W =
[[-2, -31, 23, 14, 43],
 [-10, 2, -24, -21, -6],
 [10, 16, 24, 21, -5],
 [-6, 0, -46, -43, -1],
 [-22, 9, -8, -18, -7],
 [-35, 22, -3, -25, -15],
 [18, -33, -23, -3, 29],
 [-2, -17, 17, 12, 24],
 [-6, 2, -38, -29, -6],
 [4, -21, 14, 15, 28],
 [24, -9, 6, 21, 14],
 [-37, 24, 3, -29, -19]]
Rows and columns are counted from 1.
row 1 col 1: -2
row 3 col 4: 21
row 6 col 5: -15
row 9 col 2: 2
row 8 col 4: 12
row 1 col 3: 23
row 11 col 3: 6
row 5 col 1: -22
row 12 col 5: -19
row 1 col 4: 14
row 11 col 2: -9
row 10 col 2: -21
row 9 col 3: -38
row 12 col 1: -37
row 11 col 4: 21
row 9 col 1: -6
row 1 col 5: 43
row 6 col 2: 22
row 2 col 3: -24
row 6 col 1: -35
row 10 col 4: 15
row 7 col 4: -3
row 4 col 2: 0
row 7 col 3: -23
row 11 col 1: 24
row 8 col 2: -17
row 2 col 5: -6
row 9 col 5: -6
row 4 col 5: -1
row 8 col 1: -2
row 2 col 4: -21
row 5 col 3: -8

B =
[[1.5, 1.5, 1.5, 1.6, 1.5, 1.6, 1.5, 1.5, 1.4, 1.5],
 [1.5, 1.5, 1.5, 1.6, 1.6, 1.6, 1.5, 1.5, 1.7, 1.5],
 [1.5, 1.5, 1.6, 1.5, 1.6, 1.5, 1.6, 1.6, 1.4, 1.6],
 [1.5, 1.5, 1.5, 1.6, 1.4, 1.6, 1.4, 1.5, 1.3, 1.5],
 [1.6, 1.6, 1.5, 1.5, 1.5, 1.5, 1.4, 1.6, 1.8, 1.6],
 [1.6, 1.6, 1.6, 1.7, 1.6, 1.6, 1.5, 1.5, 1.7, 1.5],
 [1.7, 1.6, 1.6, 1.4, 1.5, 1.5, 1.6, 1.6, 1.5, 1.6],
 [1.6, 1.5, 1.5, 1.6, 1.5, 1.6, 1.6, 1.4, 1.0, 1.5],
 [1.5, 1.5, 1.5, 1.5, 1.6, 1.6, 1.6, 1.6, 2.0, 1.5],
 [-2.6, -0.1, -2.6, -0.2, -0.1, 1.3, -1.4, -0.8, 2.0, -2.6],
 [1.5, 1.6, 1.5, 1.6, 1.6, 1.6, 1.6, 1.6, 1.2, 1.6],
 [1.6, 1.5, 1.5, 1.5, 1.6, 1.7, 1.6, 1.5, 1.9, 1.6],
 [1.7, 1.6, 1.5, 1.6, 1.6, 1.7, 1.6, 1.5, 1.4, 1.6],
 [1.2, 1.6, 0.2, 1.7, 1.6, 1.7, 0.4, 1.6, 0.9, 1.6],
 [1.5, 1.4, 1.5, 1.4, 1.6, 1.5, 1.5, 1.6, 1.7, 1.6]]
Indices start at 1.
(1, 1): 1.5
(13, 9): 1.4
(15, 10): 1.6
(1, 7): 1.5
(7, 10): 1.6
(12, 2): 1.5
(9, 10): 1.5
(4, 9): 1.3
(15, 9): 1.7
(12, 8): 1.5
(13, 1): 1.7
(6, 6): 1.6
(6, 10): 1.5
(11, 8): 1.6
(12, 9): 1.9
(15, 4): 1.4
(3, 10): 1.6
(1, 9): 1.4
(1, 2): 1.5
(11, 5): 1.6
(13, 8): 1.5
(11, 3): 1.5
(3, 4): 1.5
(10, 10): -2.6
(14, 1): 1.2
(5, 7): 1.4
(14, 4): 1.7
(3, 1): 1.5
(5, 4): 1.5
(5, 10): 1.6
(14, 2): 1.6
(5, 5): 1.5
(8, 1): 1.6
